In the data rows, 128 means zero.
Every row has a hidden score. In each pair, how much higher is the second row's than the first's? 15 means about the same, 30 much higher and 0 much lower. The score is a weighted sum of the row's numbers plus the product of two more (or one squared), each taken from its middle value.
c(131, 125, 128, 225, 115, 115, 107, 95, 95, 119)
c(123, 90, 118, 154, 94, 87, 151, 103, 79, 175) -> 16
c(161, 162, 75, 132, 150, 178, 150, 136, 137, 159)
c(161, 144, 172, 161, 168, 134, 88, 165, 110, 120) -> 19
c(92, 133, 98, 157, 170, 166, 104, 125, 97, 87)
c(141, 104, 134, 116, 65, 111, 175, 79, 86, 170) -> 21
c(83, 112, 137, 130, 162, 140, 129, 110, 107, 92)
c(102, 85, 87, 140, 71, 165, 141, 147, 173, 125) -> 19
c(146, 150, 149, 183, 84, 99, 156, 202, 130, 93)
c(167, 190, 118, 113, 124, 159, 173, 97, 152, 153) -> 13
c(167, 123, 108, 164, 134, 171, 152, 139, 132, 163)
c(130, 152, 166, 137, 160, 141, 82, 138, 170, 130) -> 24
c(137, 159, 140, 139, 173, 99, 127, 178, 104, 129)
c(137, 138, 133, 118, 177, 100, 116, 174, 90, 135) -> 13
c(144, 186, 94, 95, 138, 126, 196, 112, 126, 92)
c(125, 149, 120, 90, 142, 162, 190, 122, 115, 92) -> 18
c(85, 184, 168, 76, 122, 102, 149, 103, 157, 86)
c(90, 128, 86, 130, 118, 99, 81, 126, 174, 168) -> 15
c(138, 178, 127, 153, 178, 171, 131, 154, 99, 111)
c(104, 168, 140, 136, 105, 84, 176, 146, 144, 170) -> 22
c(124, 134, 96, 109, 176, 85, 76, 144, 150, 105)
c(174, 137, 80, 82, 79, 180, 138, 183, 96, 181) -> 24
c(72, 97, 173, 118, 88, 141, 154, 147, 137, 104)
c(92, 110, 99, 110, 74, 78, 93, 116, 177, 179) -> 12
c(118, 182, 165, 161, 140, 104, 132, 151, 182, 88)
c(95, 131, 186, 80, 129, 112, 124, 130, 160, 131) -> 13
c(133, 140, 143, 158, 179, 98, 121, 164, 101, 116)
c(134, 143, 149, 89, 150, 90, 124, 166, 143, 162) -> 17
c(76, 166, 63, 171, 65, 207, 104, 138, 158, 86)
c(156, 84, 161, 103, 139, 137, 140, 117, 151, 95) -> 9
c(121, 108, 159, 139, 102, 182, 141, 117, 150, 161)
c(167, 67, 110, 103, 131, 130, 116, 128, 106, 160) -> 11
c(110, 104, 86, 84, 137, 162, 87, 109, 140, 139)
c(111, 127, 152, 88, 110, 102, 154, 182, 164, 87) -> 18
c(156, 189, 123, 156, 154, 173, 155, 126, 137, 141)
c(159, 105, 118, 106, 112, 187, 173, 124, 158, 111) -> 21
c(148, 151, 126, 152, 108, 97, 128, 201, 150, 158)
c(83, 130, 101, 83, 121, 88, 147, 148, 150, 153) -> 15
c(176, 88, 98, 97, 93, 179, 168, 137, 76, 151)
c(82, 119, 168, 167, 89, 165, 129, 112, 134, 156) -> 7
c(138, 176, 148, 153, 148, 151, 120, 121, 172, 159)
c(87, 149, 159, 120, 164, 121, 120, 86, 91, 92) -> 8
c(151, 130, 84, 154, 173, 105, 72, 93, 96, 116)
c(117, 130, 124, 173, 149, 154, 96, 81, 129, 82) -> 19
c(169, 124, 98, 78, 125, 67, 107, 71, 108, 158)
c(139, 127, 129, 118, 118, 232, 111, 98, 138, 110) -> 18
c(132, 116, 160, 150, 142, 144, 98, 134, 167, 151)
c(95, 118, 108, 97, 146, 171, 120, 92, 133, 115) -> 11
c(146, 90, 118, 81, 139, 100, 81, 80, 103, 114)
c(157, 154, 116, 124, 171, 115, 106, 188, 107, 137) -> 14
c(167, 117, 127, 147, 149, 174, 151, 148, 116, 147)
c(92, 99, 73, 105, 71, 119, 116, 98, 164, 171) -> 19
c(94, 123, 143, 129, 75, 114, 193, 140, 164, 108)
c(84, 123, 94, 96, 112, 97, 145, 145, 141, 176) -> 11
c(181, 165, 88, 89, 93, 171, 126, 195, 87, 178)
c(170, 141, 97, 144, 126, 133, 92, 196, 114, 171) -> 12
c(155, 139, 77, 89, 134, 62, 155, 86, 95, 152)
c(89, 126, 184, 90, 119, 128, 134, 148, 148, 145) -> 17
c(159, 191, 114, 107, 92, 126, 154, 46, 134, 131)
c(94, 94, 89, 92, 77, 112, 114, 99, 164, 166) -> 16
c(138, 151, 177, 149, 65, 108, 158, 180, 185, 132)
c(181, 91, 169, 95, 69, 201, 136, 152, 155, 107) -> 12
c(158, 122, 147, 91, 125, 163, 124, 124, 195, 142)
c(116, 87, 72, 103, 96, 91, 88, 65, 76, 111) -> 24
c(158, 68, 162, 165, 108, 111, 84, 150, 134, 114)
c(96, 138, 144, 111, 87, 90, 193, 133, 138, 150) -> 21
c(147, 102, 130, 166, 152, 99, 88, 131, 152, 136)
c(104, 201, 165, 123, 135, 102, 146, 116, 177, 107) -> 20
c(99, 194, 159, 94, 126, 93, 158, 107, 138, 149)
c(117, 119, 113, 97, 75, 85, 179, 101, 101, 183) -> 16
c(122, 67, 116, 105, 129, 101, 145, 105, 88, 103)
c(148, 159, 152, 180, 140, 90, 132, 191, 88, 97) -> 6
c(90, 117, 126, 156, 133, 118, 118, 91, 153, 138)
c(153, 161, 77, 125, 167, 132, 83, 109, 152, 158) -> 10
c(73, 157, 183, 154, 139, 133, 101, 95, 91, 108)
c(97, 201, 160, 105, 129, 92, 156, 109, 154, 131) -> 14
c(117, 158, 188, 104, 107, 159, 79, 101, 139, 179)
c(131, 106, 136, 153, 126, 162, 143, 117, 160, 151) -> 4
c(153, 98, 104, 207, 81, 116, 87, 181, 96, 130)
c(172, 80, 182, 100, 95, 175, 133, 161, 132, 85) -> 18
c(147, 120, 92, 128, 177, 91, 72, 112, 106, 136)
c(125, 124, 126, 131, 179, 79, 73, 143, 121, 81) -> 16
c(78, 138, 164, 79, 126, 128, 170, 121, 117, 90)
c(131, 134, 153, 142, 78, 97, 151, 197, 178, 100) -> 10
c(155, 114, 149, 32, 118, 124, 139, 139, 159, 88)
c(78, 85, 163, 83, 103, 146, 130, 152, 93, 96) -> 22
c(150, 87, 144, 134, 167, 138, 103, 123, 128, 83)
c(121, 126, 132, 87, 178, 114, 68, 111, 86, 92) -> 15
c(176, 137, 73, 162, 105, 182, 129, 159, 130, 185)
c(100, 153, 172, 159, 160, 108, 146, 142, 111, 117) -> 20
c(100, 87, 73, 84, 143, 143, 104, 123, 107, 116)
c(99, 114, 93, 101, 150, 164, 108, 92, 126, 125) -> 10
c(115, 133, 127, 88, 133, 161, 185, 113, 120, 102)
c(115, 153, 166, 150, 143, 80, 124, 133, 112, 182) -> 16
c(125, 75, 89, 115, 142, 93, 142, 107, 84, 102)
c(87, 126, 162, 88, 112, 125, 154, 125, 15, 94) -> 21
c(160, 90, 148, 82, 153, 127, 109, 92, 106, 115)
c(145, 132, 116, 193, 140, 128, 90, 182, 95, 128) -> 16
c(70, 177, 152, 155, 75, 87, 165, 104, 108, 166)
c(77, 118, 94, 98, 94, 105, 80, 125, 171, 170) -> 9
c(104, 172, 173, 123, 144, 111, 125, 122, 188, 114)
c(132, 135, 155, 134, 111, 139, 97, 100, 183, 179) -> 18
c(130, 138, 144, 136, 178, 88, 73, 150, 137, 85)
c(172, 145, 87, 156, 122, 124, 80, 198, 118, 159) -> 13
c(164, 138, 83, 146, 142, 189, 127, 135, 154, 159)
c(136, 134, 164, 108, 114, 152, 84, 91, 158, 179) -> 25
c(118, 114, 111, 122, 176, 77, 82, 136, 128, 76)
c(165, 162, 103, 104, 161, 180, 120, 115, 175, 125) -> 15
c(147, 102, 153, 98, 130, 151, 134, 95, 166, 127)
c(97, 189, 151, 139, 116, 90, 161, 134, 160, 156) -> 24
c(133, 148, 174, 98, 176, 124, 86, 116, 145, 104)
c(156, 86, 164, 102, 130, 134, 144, 111, 159, 97) -> 13
c(160, 63, 164, 105, 132, 129, 107, 106, 97, 96)
c(160, 135, 85, 115, 126, 153, 89, 194, 85, 168) -> 12
c(120, 108, 163, 137, 97, 178, 147, 127, 161, 154)
c(65, 121, 129, 88, 151, 125, 112, 133, 134, 109) -> 13
c(71, 158, 176, 167, 146, 120, 130, 123, 97, 96)
c(142, 163, 110, 100, 125, 145, 174, 194, 116, 106) -> 15
c(142, 79, 101, 95, 124, 119, 75, 95, 136, 141)
c(140, 152, 167, 160, 121, 116, 183, 106, 140, 134) -> 21
c(136, 102, 78, 110, 154, 110, 123, 92, 125, 144)
c(98, 144, 167, 139, 158, 107, 154, 152, 123, 97) -> 18
c(136, 88, 119, 183, 129, 97, 108, 134, 161, 113)
c(146, 163, 86, 88, 147, 111, 166, 135, 163, 145) -> 14
